[ 26  48   5  -4 -49  -1] | -49
[-823  909  541  356] | 541
[391 982 774 146] | 774
[228 185 222  32 197] | 32
[ 708 -147 -678 -824  -64  213] | -64
[300 403 276 802 107 877 307] | 877
[1 7 8 6] | 8
[137  29  51  95 227] | 95
---
[[ 54 -19  51 -12 -53 -12  27]
 [  3  -1  53  51 -67  -6 -49]] yields -49

[[-16 -53 -30  -8 -56]
 [-46 -11 -34 -38 -12]
 [-42 -25 -30 -30 -27]] yields -27

[-25 -40  19 -47 -51] yields -51

[[ 24 -22 -37  62]
 [-12 -16  29 -56]
 [-28  12   7 -21]] yields -21

[[ 18  -4 -62 -16]
 [ 11  53 -10  -6]] yields -6

[ 31  14 -14 -40 -53   4] yields 4
---
[ 19 -47 -60  25]: 19

[[ -2  -2  -1  -1  -3  -3]
 [-50  -4  35 -29  36 -43]
 [-34  12 -20 -43  27  30]]: -34

[ 50 -55 -41  18 -49]: 50

[-32  38  18 -53  10]: -32

[  1 -60  57 -11]: 1

[ 43 -16  38  36 -47 -60 -68]: 43

[ -9  -3  33 -30 -61]: -9

[[-62 -52  61 -43]
 [-13 -12   7 -20]
 [-44 -56  -6  -4]]: -44

[ 38  40  36  55 -33 -31 -17]: 38

[ 26  56 -28  30]: 26
---
[[-34 -21   2  33  -5]
 [-13  25 -57  49   3]] → 3

[[ 53 -28  22 -40  45  12   1]
 [-43   0  -5  11  -3  -1  -7]
 [  0 -43  22 -57 -23  -7   7]] → -7

[[-28  10  11  10  21  31  25]
 [-11   2   0   4   2  11   8]
 [-49  17   4  11   5  52  48]] → 8

[[  6 -67 -31  14]
 [ -7 -67   3  20]] → 20

[[-60  23  42 -45  -2 -40 -34]
 [ 32  36 -31 -31 -48 -48 -14]] → -14

[[-10 -28  24 -24 -52 -47]
 [ 40  -3  16   5  39  17]
 [-32  20   6 -15 -31 -48]] → 17

[[-20  26 -51 -38   4   6 -35]
 [ -6  11 -54 -52  50  18 -41]] → -41

[[-36 -28 -18 -19]
 [-20  -8  39  -1]
 [ 39  32 -20  58]] → -1

[[-56 -12  12  22 -38]
 [ -6 -13   9  14 -20]] → -20

[[-22   1  38  -4  -1   6]
 [ 14  -9 -42   3 -12   0]
 [ 40  -2  -6 -10   0 -56]] → 0
---
[[65 37 22 24]
 [32 22 17 18]] 65

[[-18  22 -10 -19 -24 -32 -25]
 [-26  12  54 -17 -22  11 -29]
 [ 23  19   1  -3  -3   9   1]] -18

[[ 13  16 -12  53]
 [-10  11 -61  63]] 13

[[-59 -59  -6 -53  -8]
 [-10 -10 -57 -24 -44]
 [-51 -51 -28 -42 -24]] -59

[[-32 -40   6  62]
 [ -8 -25  19 -22]] -32

[-29 -32 -56 -22  31] -29

[-25 -34 -62  53  40] -25
---
[[-1  3 48 46  2]
 [50  3 -1  2 44]]
44

[[  5   3   7  -7  -7   2 -10]
 [ -5   7   7 -28 -20  -3 -56]]
-56

[[ 43 -55 -21 -32  43  37  40]
 [  4   9 -21   0  43   8  40]]
40

[[-39 -23 -31   0 -58 -28  28]
 [ 38 -11  39  -9  40 -52   3]]
3

[[ 31  33 -62   5  17  37]
 [ 56  68   2  13 -31  26]]
26

[[-13 -45 -51 -69  33  29 -21]
 [ 48  51   3  24 -38  -6  44]]
44

[[-60  11  10 -36 -45  51]
 [-18 -35 -23  13   1   6]]
6
---
[[-15  52  46  -8  19  -2]
 [ 10 -24 -58 -27  24 -16]] Out: -27

[-49  14  -5  25 -13 -18] Out: 25

[[ 44 -21 -23  26 -51]
 [ -5   3   2  -4   8]] Out: 2

[[ 19  -2 -52   8 -20   6 -23]
 [ 12   6 -63   6 -53 -19  -3]
 [ 24   5  10   6  68  42 -61]] Out: 68

[  9  63 -15  23  37 -14 -17] Out: 37

[  2 -20  -8 -47 -13 -51] Out: -47

[[-12  35   2  -2]
 [ 67  -2   5  -6]] Out: -2
---
[[-1 17  2 24]
 [-1 12 16 61]
 [ 0 13 -2  2]] out -2

[-14 -59 -13  29   5   2] out 5

[ 6 51 31  9] out 31

[-51 -43 -25  -6] out -25

[47 10 56 57  7 -7] out 7

[ -1 -66  27  14] out 27
---
-25,12,14,22,8,3
-6,19,-23,15,-12,56
-> -23

0,18,-63,48,0,-1
1,-60,-9,38,2,-1
1,-7,-16,-50,-3,-1
-> -16

-26,-26,-30,7,-17,-4
29,21,64,0,20,9
-51,-26,-26,12,6,13
-> -26

4,65,24,-52,61,2
-38,32,-26,-59,27,-9
-> -26

-62,-46,-22,10,56,23 -> -22

-17,-66,60,67,-43,46
-16,10,28,11,8,21
-26,4,29,-1,4,20
-> 29

-59,9,-16,-17,13,20
-8,-6,-11,6,1,-8
32,-21,-2,-23,39,-11
-> -2

-16,4,37,-22,-17,-50 -> 37
---
(2.6, -19.2, -4.5, 12.1, 9.1, -18.3, -9.6)	12.1, 12.1
((15.5, -14.4, -18.5, -4.4, 16.8), (13.2, -8.5, 1.2, 8.1, -10.4), (1.9, -16.3, -9.5, -5.6, -0.2))	1.2, 16.8
((-0.3, -0.7, -1.6, 0.5, 0.4), (-0.8, 1.2, -1.4, 0.8, 0.9), (0.1, -1.4, -0.7, -1.2, -1.6))	-1.4, 1.2
(-0.11, 0.17, -0.17, 0.00, -0.02)	-0.17, 0.17
(-0.07, -0.17, -0.10, -0.06, -0.09, 0.13, -0.02)	-0.06, 0.13
(14.41, -6.94, -1.18, 11.16, -12.51, -11.19, -6.62)	11.16, 14.41
((-38.2, -179.2, 151.4, -193.9, -15.1), (-18.4, -23.0, -216.2, 59.2, -197.5), (-198.3, -234.6, 27.3, -203.4, 50.4))	-216.2, 151.4
((-6.953, -11.410, 157.833, 23.486, 42.584), (69.759, 177.414, -6.476, 11.697, 64.291), (46.671, -131.972, -140.143, 144.373, 83.281))	-6.476, 177.414
((-3.56, -0.91, 6.05, 18.05, -17.68, 6.68, 6.11), (-4.03, 7.15, -10.38, -7.15, -1.28, -12.47, -13.85), (-3.21, 5.19, -5.76, 7.63, -7.42, -6.20, -9.21))	-7.15, 18.05
(0.16, 0.01, 0.08, -0.19, 0.17)	0.08, 0.17
---
70,122,-373,-79,-362,-539,105
-57,-482,-419,77,654,860,-932
-11,-234,11,-177,420,689,-576
-> -539

377,161,658,405,341
796,551,363,562,568
283,534,306,592,504
-> 405

3,0,1,5,2
6,5,5,6,6
5,2,3,8,5
-> 5

4041,4432,6278,7825,6411
3053,4590,6304,6309,6054
3437,4168,5713,5453,4799
-> 7825

911,708,624,420,478,704
230,323,669,741,419,707
861,606,552,523,493,458
-> 478

36,48,69,57,48,59
34,37,85,50,62,52
66,32,34,21,79,19
-> 48

3,8,6,5,6
2,6,2,6,5
7,6,9,4,5
-> 5
---
[ 11   1 -40 -32 -61 -58] value -32

[[ 19  12   3 -20  14   4]
 [ 28 -16 -21  61  48 -17]
 [ -1  35  -7 -40  -8  15]] value 35

[[ 14 -45   4 -13  -3]
 [ 28  -9  11 -46  17]
 [ 31  -9 -61  -1 -19]] value 17

[  0 -14 -57  -3 -66] value -14

[[-46  37  13 -29   6 -50 -17]
 [ 40 -37 -15  38  -5  55  16]] value 38

[-29   2  -3  43  53 -61] value 2
---
[77, 2, 69, 56, 79, 80, 21] ⇒ 56, 80
[41, 194, 207, 168, 132] ⇒ 207, 207
[-874, -590, 949, -520, 59, 126, 151] ⇒ -520, 949
[[-350, -381, 973, -355, 92], [-587, -305, -137, -648, 272], [-490, -335, -429, -712, -418]] ⇒ -137, 973
[[5563, 1811, 9115, 9826, 5487], [6258, 2481, 6950, 4404, 5338], [7347, 9587, 6012, 6380, 4767]] ⇒ 6950, 9826
[239, 194, 81, 45, 180, 143, 184] ⇒ 45, 239
[43, 45, 75, 5, 42] ⇒ 75, 75
[[-258, -1, 481, 196, -102], [-170, -909, -299, 155, 152], [-229, -350, -502, 571, -550]] ⇒ -299, 571
[[4737, 6293, 6176, 6070, 5748, 7298, 5634], [3191, 6041, 6176, 5702, 6019, 8208, 8276], [4222, 6209, 6176, 5978, 5929, 6388, 6294]] ⇒ 5702, 8276
